Points on a tree of curled strands (27 dimensions, forks, no loops)
J_386: 3 15 -14 -17 3 -42 -17 -34 -22 -28 37 -52 5 -38 -4 -26 -25 33 27 -9 21
 17 -57 -9 15 31 -19
J_65: 4 28 17 -43 29 57 -9 -22 33 33 17 33 4 -34 7 20 -16 -7 21 60 4 -15 -8 -5
 24 4 5
J_899: 29 1 8 -9 -5 9 7 -15 -13 2 -36 -7 -10 -26 -9 33 23 2 18 20 -1 20 22 -42
 20 16 -6
J_309: -9 -51 -20 -2 -19 5 36 36 -1 11 -26 9 -6 -8 12 1 -16 -29 19 41 24 12 8
 54 3 -8 -8
J_481: -25 12 4 -7 25 15 -19 -11 -4 -40 -3 7 -11 -14 -1 -20 41 17 -54 -19 -12
 -2 -13 3 -39 -11 -3
J_26: 9 10 -7 -10 0 -36 -19 -27 -21 -26 32 -39 17 -14 -9 -24 -31 28 18 -16 13
 15 -35 -14 7 29 -20
J_32: 70 1 7 36 -4 -35 -14 39 -21 0 11 15 16 66 18 9 9 -30 -5 -51 -28 -6 37 33
 -19 -26 1
J_42: 22 12 13 -14 5 19 -10 -12 -7 2 -38 -9 -18 -28 -5 35 23 14 21 8 -3 10 18
 -51 18 12 -8
J_330: 35 -4 11 46 -11 -27 -5 33 -5 11 11 10 8 78 3 13 11 -19 7 -46 -35 -23 33
 14 -26 -10 8
J_707: -6 -24 -14 -28 -4 25 25 31 23 21 -16 26 -4 -21 11 -2 -28 -26 23 47 29 13
 1 27 18 -9 -1
J_701: -34 5 13 37 -27 -16 -5 1 8 22 26 -11 3 53 -12 4 0 3 -16 -27 -24 -42 14
 -33 -5 4 21
J_873: -8 46 -35 21 17 -29 -5 2 9 -13 -11 5 -7 6 -10 0 39 36 -30 -57 14 -4 -23
 3 -15 -18 -8
J_275: 12 29 25 -23 28 52 -14 -23 26 26 -16 10 -20 -39 -2 17 5 1 25 42 -12 -2
 -23 -40 9 4 11
J_288: 6 14 -12 -15 2 -41 -18 -32 -22 -28 37 -48 9 -32 -5 -25 -27 31 25 -10 20
 17 -50 -9 13 30 -20
J_45: 19 16 19 -18 11 25 -18 -11 1 5 -37 -9 -19 -32 -3 36 18 18 25 5 -6 4 11
 -55 17 10 -7
J_195: 36 -32 25 -6 -20 -10 49 -28 -5 17 -23 -10 11 -34 -8 19 7 -22 12 29 4 18
 23 -20 24 1 15
J_629: 90 9 14 26 8 -33 -14 45 -47 -11 9 32 24 49 34 11 4 -35 -11 -48 -19 12 44
 45 -11 -36 1
J_834: -5 -29 -17 -26 -7 21 28 34 19 20 -19 23 -3 -20 9 -2 -26 -28 23 47 30 14
 2 33 15 -9 -2
J_5: -29 -7 1 27 -24 3 -3 9 4 18 13 -2 -1 45 4 0 -10 -12 -8 -5 -19 -27 17 -3
 0 3 3
J_973: 6 13 -12 -14 2 -40 -18 -31 -22 -28 37 -47 10 -30 -6 -25 -28 31 24 -11 19
 17 -48 -10 11 31 -20
J_135: -35 7 15 38 -27 -20 -5 0 9 22 28 -12 3 54 -14 4 2 6 -18 -30 -25 -44 13
 -38 -5 4 24
J_200: -10 33 -22 23 16 -19 -12 3 1 -21 -12 10 -3 6 -10 -4 42 25 -43 -49 -2 4
 -18 9 -25 -15 -10
J_491: -3 -43 -23 -17 -14 11 35 38 10 17 -24 16 -3 -19 6 0 -23 -32 24 48 32 15
 4 48 8 -8 -4
J_617: -20 -20 1 -10 11 22 2 15 -3 -24 -7 4 -13 -18 3 -12 12 -7 -7 11 5 18 15
 37 -19 -11 17
J_101: 35 -21 16 -6 -19 -4 35 -24 -10 10 -28 -8 5 -33 -10 25 15 -15 17 31 0 23
 23 -27 22 12 4
J_536: 5 4 1 1 -3 -24 -19 -24 -17 -17 23 -29 22 12 -13 -19 -32 27 9 -26 1 3 -15
 -26 6 27 -13
J_116: -11 -49 -20 -7 -7 3 23 22 -10 -6 -30 10 -11 -15 5 -11 -2 -20 17 31 20 22
 10 49 -15 -7 5
J_153: -28 -9 0 25 -23 6 -3 11 3 16 10 0 -1 43 7 -1 -11 -13 -7 0 -18 -24 17 2 0
 2 0
J_955: 8 11 -10 -13 2 -39 -18 -29 -22 -27 35 -43 14 -23 -7 -24 -30 30 22 -13 17
 17 -43 -11 9 30 -20
J_52: -18 3 11 22 -14 -15 -13 -15 -4 5 18 -19 13 43 -14 -7 -16 19 -7 -34 -18
 -27 6 -39 4 17 9
J_79: -23 -12 7 -10 16 26 -1 13 1 -28 -1 3 -14 -18 1 -10 14 -5 -16 8 2 13 14
 33 -19 -13 15
J_457: 14 25 28 -21 26 47 -16 -20 22 25 -22 6 -21 -37 -2 20 7 2 26 33 -15 2 -21
 -45 11 5 9
J_186: 6 64 -52 18 16 -36 11 3 10 -5 -7 -2 -13 2 -12 -2 43 47 -24 -67 28 -4 -27
 2 -12 -26 -3
J_808: 1 17 -14 -18 5 -43 -17 -36 -22 -28 38 -55 2 -44 -3 -27 -24 35 29 -8 23
 16 -61 -8 19 32 -18
J_360: -31 2 8 35 -26 -10 -5 4 6 21 22 -8 2 51 -7 3 -4 -3 -13 -20 -22 -38 15
 -23 -3 4 15
J_542: -26 -17 -3 18 -21 11 2 16 2 13 2 4 -3 35 14 -1 -13 -17 -3 11 -14 -13 16
 15 2 -1 -6
J_39: 4 4 2 3 -4 -23 -19 -23 -16 -16 22 -28 22 16 -13 -18 -31 27 8 -27 -1 0
 -12 -28 7 26 -12
J_976: 5 25 20 -48 27 54 -12 -17 31 36 19 41 8 -30 12 24 -22 -11 20 59 4 -15 -8
 0 24 5 3
J_399: -12 26 -14 16 17 -9 -13 0 -4 -28 -9 10 -4 -1 -8 -10 46 20 -50 -40 -9 7
 -15 11 -32 -14 -8
J_937: -21 -20 1 -10 11 22 3 16 -3 -24 -7 4 -13 -18 2 -11 11 -7 -7 11 5 18 15
 37 -19 -11 17
J_255: -9 -9 -1 -34 5 35 15 18 28 25 -4 33 -6 -23 16 0 -29 -21 21 47 23 6 -2 14
 25 -8 2
J_4: -3 -35 -20 -22 -10 16 31 36 15 18 -21 20 -3 -19 7 -1 -25 -30 25 48 31 15
 3 40 12 -9 -3
J_739: 2 20 19 -45 24 52 -8 -13 29 35 18 41 5 -29 14 21 -24 -13 19 57 7 -13 -8
 2 25 3 3
J_489: 66 0 6 38 -5 -35 -13 38 -18 2 11 14 15 69 16 9 10 -30 -3 -51 -29 -8 37
 30 -20 -24 2
J_664: -18 -36 -12 4 -17 11 20 28 1 9 -16 8 -5 12 17 1 -13 -22 8 31 4 6 12 38 4
 -7 -10
J_673: -7 3 9 -37 14 43 6 3 28 29 6 37 -4 -25 19 7 -28 -16 20 50 17 -3 -4 7 27
 -4 3
J_634: -13 25 -12 14 17 -7 -13 0 -4 -28 -8 10 -4 -2 -7 -11 46 20 -50 -38 -9 7
 -15 10 -33 -14 -8
J_494: -6 -27 -15 -27 -6 24 26 33 22 20 -17 24 -3 -21 9 -2 -27 -27 23 47 29 14
 1 30 17 -9 -2
J_824: -9 37 -27 24 17 -23 -10 3 4 -18 -12 8 -4 7 -10 -2 40 28 -38 -52 4 0 -19
 7 -21 -16 -10
J_175: 4 3 2 3 -4 -23 -19 -23 -16 -15 22 -28 22 15 -13 -18 -31 27 8 -27 -1 1
 -12 -28 6 26 -11
J_952: -15 22 -8 8 18 -1 -14 -4 -5 -31 -7 9 -5 -6 -6 -15 46 19 -52 -33 -11 6
 -15 9 -36 -13 -7
J_323: 31 -42 31 -10 -8 -16 62 -28 8 23 -18 -12 14 -25 -4 13 -3 -27 -8 22 17 8
 24 -13 26 -24 38
J_684: -9 3 8 15 -9 -16 -16 -20 -9 -3 18 -22 18 35 -14 -12 -23 23 -2 -33 -13
 -18 1 -37 6 21 2
J_92: -31 -1 5 32 -26 -5 -4 6 5 21 19 -6 1 49 -3 1 -6 -6 -11 -15 -21 -35 16
 -16 -2 4 11
J_337: -26 -16 -3 19 -21 11 1 15 2 13 2 3 -3 36 14 -1 -13 -17 -3 10 -15 -14 17
 14 2 -1 -6
J_642: -22 15 1 -4 23 11 -18 -9 -5 -38 -4 7 -10 -13 -2 -20 43 18 -54 -23 -12 1
 -14 5 -39 -12 -4
J_531: 57 -2 7 41 -7 -33 -11 37 -13 6 11 12 12 74 11 11 11 -27 1 -50 -32 -13 36
 25 -24 -19 3
J_96: -6 48 -37 20 17 -30 -3 2 10 -12 -11 4 -8 5 -10 0 39 38 -29 -58 17 -5 -24
 2 -15 -19 -8
J_949: -17 -30 -6 -9 5 16 8 18 -6 -19 -16 6 -13 -17 4 -12 8 -11 3 16 9 22 15 41
 -19 -9 16
J_754: 9 7 -5 -6 -1 -31 -19 -25 -20 -23 29 -35 20 -3 -11 -22 -33 28 15 -20 8 11
 -26 -19 6 28 -18
J_718: -27 -14 -3 21 -21 10 0 14 2 14 5 2 -3 38 12 -1 -12 -16 -4 7 -16 -17 16
 10 2 0 -4
J_736: -32 3 11 -15 34 22 -28 -16 -3 -48 -3 10 -15 -14 2 -19 32 14 -56 -11 -16
 -10 -10 -1 -40 -10 0
J_904: -31 2 11 -14 32 22 -24 -14 -2 -46 -2 10 -15 -15 1 -19 30 12 -52 -8 -15
 -9 -8 2 -38 -11 0
J_628: 8 33 18 -28 29 57 -9 -27 32 26 -3 16 -14 -41 0 13 1 0 23 54 -5 -9 -20
 -29 12 3 11
J_483: 35 -20 15 -6 -19 -3 33 -24 -11 9 -28 -7 4 -33 -10 26 15 -15 17 30 0 22
 23 -28 22 12 3
J_528: 29 1 8 -9 -6 9 7 -15 -13 2 -36 -6 -10 -26 -9 33 23 1 18 20 -1 20 21 -41
 20 16 -6
J_786: -4 -36 -20 -21 -10 16 32 37 15 18 -22 19 -2 -19 7 0 -24 -30 24 47 31 15
 3 40 12 -9 -3
J_669: -30 5 16 39 -25 -19 -3 4 8 20 26 -8 4 56 -13 7 2 5 -13 -31 -26 -42 16
 -32 -7 4 23
J_967: 36 -35 28 -7 -19 -11 53 -28 -2 19 -21 -11 13 -35 -7 18 3 -23 9 28 6 16
 23 -17 25 -3 20
J_290: -26 -17 -4 18 -21 12 2 16 2 13 2 4 -3 35 14 -1 -13 -17 -3 11 -14 -13 16
 15 2 -2 -6

How do the paths from each line's first point branch along the strands? (one pair of brackets a fork, the group with the point earlier in the line first; the first line done for you)
J_904 (J_629 J_399 J_457 J_973) | (((J_629 J_973) J_457) J_399)
J_673 (J_26 J_904 J_45 J_32) | (((J_26 J_32) J_904) J_45)
J_175 (J_937 J_531 J_42 J_955) | (((J_937 J_42) J_531) J_955)
J_739 (J_32 J_873 J_386 J_323) | (((J_32 J_386) J_873) J_323)
J_481 (J_808 J_707 J_952 J_531) | (((J_808 J_531) J_707) J_952)
J_718 (J_330 J_808 J_45 J_200) | ((J_330 J_808) (J_45 J_200))
J_673 (J_79 J_483 J_531 J_973) | ((J_79 (J_531 J_973)) J_483)
J_904 (J_65 J_531 J_481 J_973) | ((J_65 (J_531 J_973)) J_481)
J_642 (J_96 J_531 J_52 J_42) | (J_96 ((J_531 J_52) J_42))
J_275 (J_32 J_937 J_967 J_973) | (((J_32 J_973) J_937) J_967)
J_673 (J_808 J_531 J_45 J_96) | (((J_808 J_531) J_96) J_45)
J_337 (J_684 J_330 J_824 J_65) | ((J_684 J_330) (J_824 J_65))
J_628 (J_967 J_481 J_629 J_175) | (J_967 (J_481 (J_629 J_175)))
J_32 (J_175 J_45 J_629 J_873) | ((J_175 (J_45 J_873)) J_629)
J_904 (J_330 J_200 J_175 J_628) | (((J_330 J_175) J_628) J_200)
